128 stands for zero in the data rows.
Here are some points, each followed by its number:
np.array([126, 91, 71, 143, 156, 138, 157, 151, 122, 131, 128, 200, 117, 136, 95, 89, 85, 125, 130, 161, 76, 135, 125, 151, 43, 149, 136, 119, 148, 153, 102, 106, 135, 109, 109, 144, 81, 115]) 0
np.array([137, 139, 151, 111, 121, 118, 100, 117, 165, 120, 114, 62, 143, 152, 125, 128, 173, 124, 147, 89, 154, 131, 123, 132, 166, 126, 148, 104, 131, 105, 177, 134, 121, 141, 124, 136, 157, 163]) 1
np.array([129, 199, 167, 131, 157, 131, 163, 115, 140, 165, 155, 138, 93, 125, 121, 156, 90, 136, 113, 114, 99, 185, 137, 105, 110, 137, 109, 124, 174, 138, 99, 102, 134, 123, 143, 77, 156, 163]) 2
np.array([115, 114, 131, 134, 98, 126, 102, 161, 142, 108, 129, 127, 142, 146, 144, 138, 137, 118, 120, 133, 131, 93, 111, 134, 155, 126, 142, 111, 115, 144, 162, 121, 132, 130, 123, 138, 119, 114]) 3
np.array([141, 141, 174, 99, 63, 132, 78, 113, 190, 128, 107, 2, 166, 158, 153, 170, 191, 100, 104, 77, 209, 122, 135, 119, 241, 90, 142, 125, 121, 115, 203, 167, 127, 176, 158, 107, 238, 136]) 4
np.array([126, 99, 103, 127, 107, 100, 87, 162, 138, 94, 115, 125, 151, 148, 123, 103, 147, 124, 165, 140, 149, 79, 110, 150, 128, 119, 153, 104, 129, 111, 179, 125, 120, 132, 119, 183, 107, 124]) 5
np.array([143, 127, 76, 128, 175, 98, 159, 123, 76, 113, 126, 199, 106, 103, 79, 77, 91, 152, 202, 168, 119, 140, 151, 135, 22, 132, 114, 149, 150, 76, 84, 110, 102, 98, 123, 191, 76, 140]) 6
np.array([100, 134, 138, 205, 83, 91, 74, 162, 113, 122, 149, 159, 112, 137, 163, 159, 125, 144, 95, 167, 146, 57, 130, 150, 83, 109, 142, 107, 151, 106, 145, 154, 97, 111, 161, 156, 134, 120]) 7
np.array([117, 116, 132, 125, 95, 128, 99, 148, 148, 114, 123, 110, 142, 145, 143, 139, 146, 114, 121, 124, 140, 100, 118, 130, 157, 122, 138, 118, 113, 135, 165, 127, 134, 132, 126, 134, 126, 118]) 8
np.array([128, 108, 114, 124, 93, 109, 83, 157, 145, 99, 113, 106, 152, 154, 131, 118, 156, 113, 154, 137, 160, 80, 123, 140, 147, 115, 147, 110, 128, 107, 181, 132, 123, 137, 124, 169, 134, 125]) 9
np.array([143, 150, 72, 109, 108, 106, 196, 94, 98, 158, 138, 174, 157, 44, 119, 145, 76, 142, 68, 201, 199, 115, 164, 88, 188, 85, 88, 204, 161, 141, 2, 223, 144, 208, 190, 92, 255, 86]) 10
np.array([112, 184, 153, 122, 225, 110, 227, 139, 18, 133, 187, 255, 83, 18, 138, 149, 19, 203, 159, 172, 52, 169, 93, 80, 105, 148, 56, 173, 120, 168, 0, 48, 123, 97, 148, 105, 7, 109]) 11
np.array([119, 107, 122, 136, 116, 126, 112, 150, 131, 116, 130, 141, 139, 136, 141, 127, 132, 126, 124, 138, 121, 103, 114, 138, 132, 130, 139, 116, 118, 141, 143, 124, 129, 128, 125, 138, 105, 112]) 12
np.array([101, 125, 139, 153, 153, 158, 161, 156, 123, 150, 156, 200, 107, 119, 147, 149, 79, 135, 75, 139, 53, 144, 99, 128, 110, 153, 121, 114, 128, 203, 94, 90, 148, 111, 123, 80, 77, 105]) 13
np.array([164, 46, 62, 151, 150, 194, 145, 43, 122, 153, 78, 67, 100, 151, 78, 63, 175, 105, 128, 105, 121, 172, 201, 166, 0, 140, 142, 159, 102, 75, 100, 185, 119, 85, 101, 152, 120, 127]) 14
np.array([123, 98, 113, 125, 106, 105, 86, 162, 137, 89, 115, 121, 152, 152, 129, 109, 150, 123, 164, 135, 143, 78, 107, 148, 136, 122, 154, 101, 121, 117, 185, 115, 121, 128, 114, 180, 94, 128]) 15
np.array([120, 99, 130, 123, 108, 130, 93, 140, 142, 107, 109, 93, 150, 147, 137, 123, 168, 117, 137, 110, 141, 99, 117, 140, 155, 128, 149, 112, 105, 126, 172, 128, 128, 128, 113, 147, 115, 123]) 16
np.array([168, 68, 0, 149, 211, 122, 223, 76, 48, 155, 111, 253, 95, 74, 26, 24, 53, 150, 164, 217, 99, 169, 198, 158, 0, 138, 112, 199, 169, 78, 0, 174, 108, 96, 123, 184, 113, 118]) 17
np.array([105, 238, 177, 134, 180, 75, 193, 166, 84, 155, 204, 255, 103, 43, 155, 193, 11, 196, 104, 179, 93, 140, 83, 75, 172, 121, 81, 136, 193, 186, 37, 76, 131, 154, 190, 71, 134, 135]) 18
np.array([123, 123, 132, 123, 74, 120, 84, 146, 161, 104, 116, 76, 153, 158, 143, 142, 163, 101, 128, 123, 170, 88, 131, 121, 172, 110, 135, 108, 120, 114, 186, 143, 126, 149, 131, 147, 161, 123]) 19
np.array([163, 117, 111, 120, 104, 73, 85, 85, 123, 136, 91, 40, 171, 109, 117, 114, 199, 168, 155, 117, 217, 87, 138, 158, 182, 101, 161, 131, 120, 52, 148, 203, 97, 175, 154, 185, 217, 141]) 20
np.array([113, 88, 133, 133, 114, 160, 116, 142, 121, 106, 121, 132, 125, 147, 144, 122, 148, 113, 126, 120, 104, 116, 115, 138, 124, 144, 128, 122, 78, 142, 153, 107, 131, 99, 105, 139, 58, 98]) 21
np.array([114, 124, 155, 130, 88, 147, 99, 150, 157, 122, 133, 100, 138, 152, 163, 151, 152, 108, 98, 114, 131, 104, 113, 128, 178, 128, 135, 111, 110, 152, 169, 124, 139, 134, 125, 108, 131, 113]) 22
np.array([122, 93, 85, 145, 151, 146, 149, 150, 131, 134, 127, 185, 117, 142, 103, 98, 94, 121, 121, 149, 74, 136, 122, 151, 55, 151, 139, 114, 141, 159, 113, 105, 137, 107, 109, 133, 83, 117]) 23
np.array([125, 103, 130, 123, 116, 128, 95, 147, 139, 106, 114, 107, 147, 144, 138, 118, 158, 117, 143, 119, 131, 105, 107, 140, 156, 133, 145, 109, 104, 133, 169, 123, 126, 130, 113, 147, 100, 128]) 24
np.array([88, 121, 217, 227, 179, 167, 119, 100, 42, 162, 169, 178, 57, 92, 202, 175, 133, 184, 64, 98, 40, 145, 108, 141, 60, 157, 118, 135, 61, 149, 74, 106, 97, 36, 127, 83, 0, 117]) 25
np.array([92, 219, 213, 125, 142, 122, 180, 156, 87, 143, 196, 222, 105, 56, 190, 218, 55, 167, 83, 144, 97, 139, 86, 62, 222, 125, 65, 148, 125, 199, 60, 78, 146, 141, 174, 48, 112, 106]) 26
np.array([120, 97, 106, 133, 136, 102, 104, 174, 117, 96, 127, 170, 145, 133, 130, 104, 121, 142, 162, 148, 111, 85, 90, 151, 120, 132, 151, 100, 127, 137, 160, 97, 118, 123, 113, 176, 63, 120]) 27
np.array([111, 108, 129, 138, 113, 131, 108, 161, 131, 111, 130, 147, 137, 138, 146, 132, 129, 125, 117, 137, 114, 95, 100, 139, 143, 135, 137, 109, 112, 154, 152, 111, 133, 124, 120, 137, 90, 108]) 28
np.array([155, 183, 128, 109, 204, 89, 181, 95, 105, 166, 148, 167, 120, 68, 101, 123, 78, 177, 139, 140, 124, 179, 123, 109, 131, 125, 114, 148, 187, 128, 53, 130, 122, 158, 153, 101, 177, 170]) 29
np.array([99, 133, 144, 155, 176, 147, 171, 167, 112, 153, 169, 233, 103, 106, 148, 150, 57, 153, 79, 144, 32, 148, 80, 126, 110, 159, 119, 108, 138, 219, 81, 71, 148, 110, 126, 76, 55, 109]) 30
np.array([128, 109, 108, 136, 137, 111, 113, 143, 124, 120, 125, 147, 137, 129, 123, 112, 122, 137, 141, 145, 126, 107, 113, 143, 115, 127, 144, 118, 137, 129, 135, 128, 120, 131, 125, 152, 112, 131]) 31
np.array([123, 124, 131, 127, 77, 122, 93, 148, 159, 118, 119, 91, 150, 155, 147, 144, 153, 104, 117, 123, 164, 89, 129, 125, 171, 114, 142, 118, 128, 127, 172, 150, 133, 140, 132, 134, 165, 117]) 32
np.array([128, 117, 101, 134, 154, 115, 138, 149, 121, 126, 132, 176, 124, 127, 109, 105, 100, 139, 145, 149, 100, 126, 115, 141, 87, 139, 137, 115, 150, 139, 120, 106, 126, 122, 121, 145, 96, 131]) 33
np.array([176, 144, 90, 133, 201, 72, 128, 79, 142, 166, 112, 95, 123, 132, 58, 70, 127, 163, 166, 121, 138, 172, 149, 163, 45, 125, 172, 112, 222, 66, 116, 157, 95, 142, 133, 153, 198, 214]) 34
np.array([134, 185, 201, 108, 83, 149, 104, 92, 170, 151, 133, 4, 138, 155, 155, 184, 185, 96, 87, 74, 187, 153, 165, 100, 219, 115, 105, 137, 116, 124, 158, 171, 145, 160, 146, 46, 242, 152]) 35
Which two points above are nearest to each new point, looking only along the 4 directions in which the numbered points spread most? Their numbers follow each, nearest first.
np.array([168, 78, 69, 145, 156, 166, 159, 39, 105, 164, 86, 87, 96, 133, 68, 57, 159, 109, 134, 116, 123, 183, 207, 163, 0, 140, 125, 175, 111, 69, 74, 187, 115, 84, 91, 134, 143, 140]) 14 34
np.array([137, 132, 116, 120, 141, 190, 174, 94, 142, 147, 117, 109, 81, 167, 82, 104, 118, 81, 139, 104, 85, 207, 186, 122, 19, 157, 104, 141, 128, 113, 112, 106, 145, 80, 96, 108, 108, 140]) 14 23
np.array([117, 100, 122, 131, 129, 115, 102, 166, 127, 101, 125, 149, 143, 137, 137, 118, 131, 135, 149, 134, 116, 93, 92, 144, 139, 131, 147, 105, 117, 142, 162, 102, 125, 126, 115, 158, 78, 120]) 28 27
np.array([142, 176, 106, 106, 191, 81, 217, 109, 40, 143, 165, 255, 125, 9, 118, 135, 40, 194, 140, 196, 137, 141, 122, 82, 148, 111, 73, 199, 152, 136, 0, 139, 123, 160, 177, 114, 147, 113]) 29 18
np.array([120, 142, 119, 110, 79, 138, 156, 115, 78, 109, 134, 153, 132, 79, 149, 155, 122, 117, 124, 164, 186, 97, 170, 82, 167, 100, 70, 200, 70, 99, 68, 164, 127, 137, 160, 129, 154, 74]) 2 29
np.array([131, 111, 88, 145, 166, 87, 139, 147, 93, 127, 138, 208, 134, 93, 114, 103, 87, 167, 140, 174, 114, 104, 106, 145, 94, 126, 139, 127, 156, 137, 90, 127, 115, 136, 139, 157, 104, 125]) 33 0
np.array([124, 99, 92, 130, 142, 99, 111, 172, 122, 98, 122, 175, 141, 139, 112, 94, 114, 140, 174, 153, 112, 93, 99, 152, 97, 135, 150, 100, 141, 128, 157, 94, 118, 122, 111, 182, 68, 127]) 27 31
np.array([134, 197, 196, 102, 94, 161, 167, 45, 173, 203, 132, 18, 129, 109, 153, 192, 140, 104, 23, 86, 181, 202, 170, 69, 255, 87, 75, 174, 150, 157, 75, 191, 166, 177, 169, 0, 255, 139]) 35 4
np.array([115, 146, 177, 150, 152, 194, 183, 60, 100, 198, 151, 122, 88, 92, 158, 179, 123, 136, 26, 97, 94, 200, 144, 101, 142, 146, 94, 170, 86, 174, 32, 165, 149, 115, 138, 20, 145, 105]) 2 13
np.array([156, 158, 100, 102, 174, 113, 181, 101, 133, 165, 133, 144, 128, 98, 88, 110, 85, 141, 125, 140, 125, 178, 139, 115, 124, 126, 120, 146, 183, 136, 65, 146, 139, 162, 144, 96, 198, 155]) 29 2
np.array([104, 123, 144, 152, 151, 157, 156, 155, 124, 150, 155, 192, 111, 120, 150, 151, 84, 135, 73, 134, 56, 142, 97, 126, 120, 152, 121, 114, 125, 203, 100, 94, 149, 114, 125, 79, 81, 105]) 13 30
np.array([157, 197, 185, 121, 183, 147, 128, 74, 171, 160, 117, 29, 67, 191, 80, 111, 156, 114, 194, 32, 93, 245, 171, 129, 24, 162, 133, 92, 176, 57, 179, 72, 107, 73, 95, 115, 110, 233]) 14 1
np.array([113, 140, 178, 132, 111, 181, 156, 88, 103, 151, 149, 123, 111, 87, 178, 178, 132, 120, 59, 113, 121, 148, 139, 91, 179, 128, 90, 173, 75, 166, 77, 153, 142, 125, 147, 61, 142, 89]) 2 22
np.array([141, 127, 108, 100, 88, 134, 156, 102, 62, 97, 116, 131, 134, 78, 132, 132, 143, 123, 139, 158, 199, 108, 164, 96, 172, 105, 76, 205, 72, 80, 81, 181, 129, 146, 157, 152, 153, 89]) 31 7
np.array([157, 193, 181, 95, 155, 139, 149, 43, 165, 178, 124, 23, 145, 98, 134, 162, 145, 145, 85, 71, 161, 196, 146, 101, 232, 115, 128, 159, 145, 145, 93, 178, 137, 180, 157, 46, 250, 159]) 35 2
np.array([133, 135, 114, 117, 184, 130, 174, 125, 78, 120, 136, 199, 97, 102, 99, 99, 88, 147, 188, 141, 85, 165, 134, 118, 53, 149, 99, 147, 122, 113, 84, 78, 119, 87, 111, 152, 39, 132]) 0 23
np.array([128, 154, 158, 146, 161, 144, 170, 77, 117, 186, 153, 129, 113, 83, 149, 166, 106, 157, 53, 122, 118, 168, 131, 106, 158, 128, 107, 163, 133, 159, 50, 170, 137, 147, 159, 47, 193, 127]) 2 29
np.array([136, 192, 184, 108, 163, 116, 157, 100, 100, 142, 148, 129, 107, 91, 138, 156, 116, 156, 146, 105, 128, 171, 127, 92, 156, 129, 97, 146, 131, 115, 97, 105, 121, 126, 144, 99, 127, 156]) 2 29
np.array([155, 116, 78, 137, 181, 95, 151, 93, 84, 137, 120, 166, 118, 95, 86, 84, 110, 163, 169, 158, 139, 143, 155, 143, 44, 125, 132, 158, 157, 76, 73, 155, 98, 117, 135, 172, 129, 148]) 6 34
np.array([133, 148, 161, 114, 129, 154, 134, 84, 127, 140, 125, 81, 107, 125, 134, 137, 151, 122, 134, 97, 135, 168, 152, 113, 122, 128, 109, 151, 105, 100, 120, 138, 121, 112, 129, 110, 138, 138]) 2 1
np.array([134, 65, 15, 152, 172, 108, 159, 170, 112, 125, 122, 247, 129, 129, 67, 53, 61, 139, 148, 202, 75, 109, 121, 173, 0, 145, 155, 113, 179, 147, 90, 114, 126, 117, 111, 183, 79, 114]) 6 0
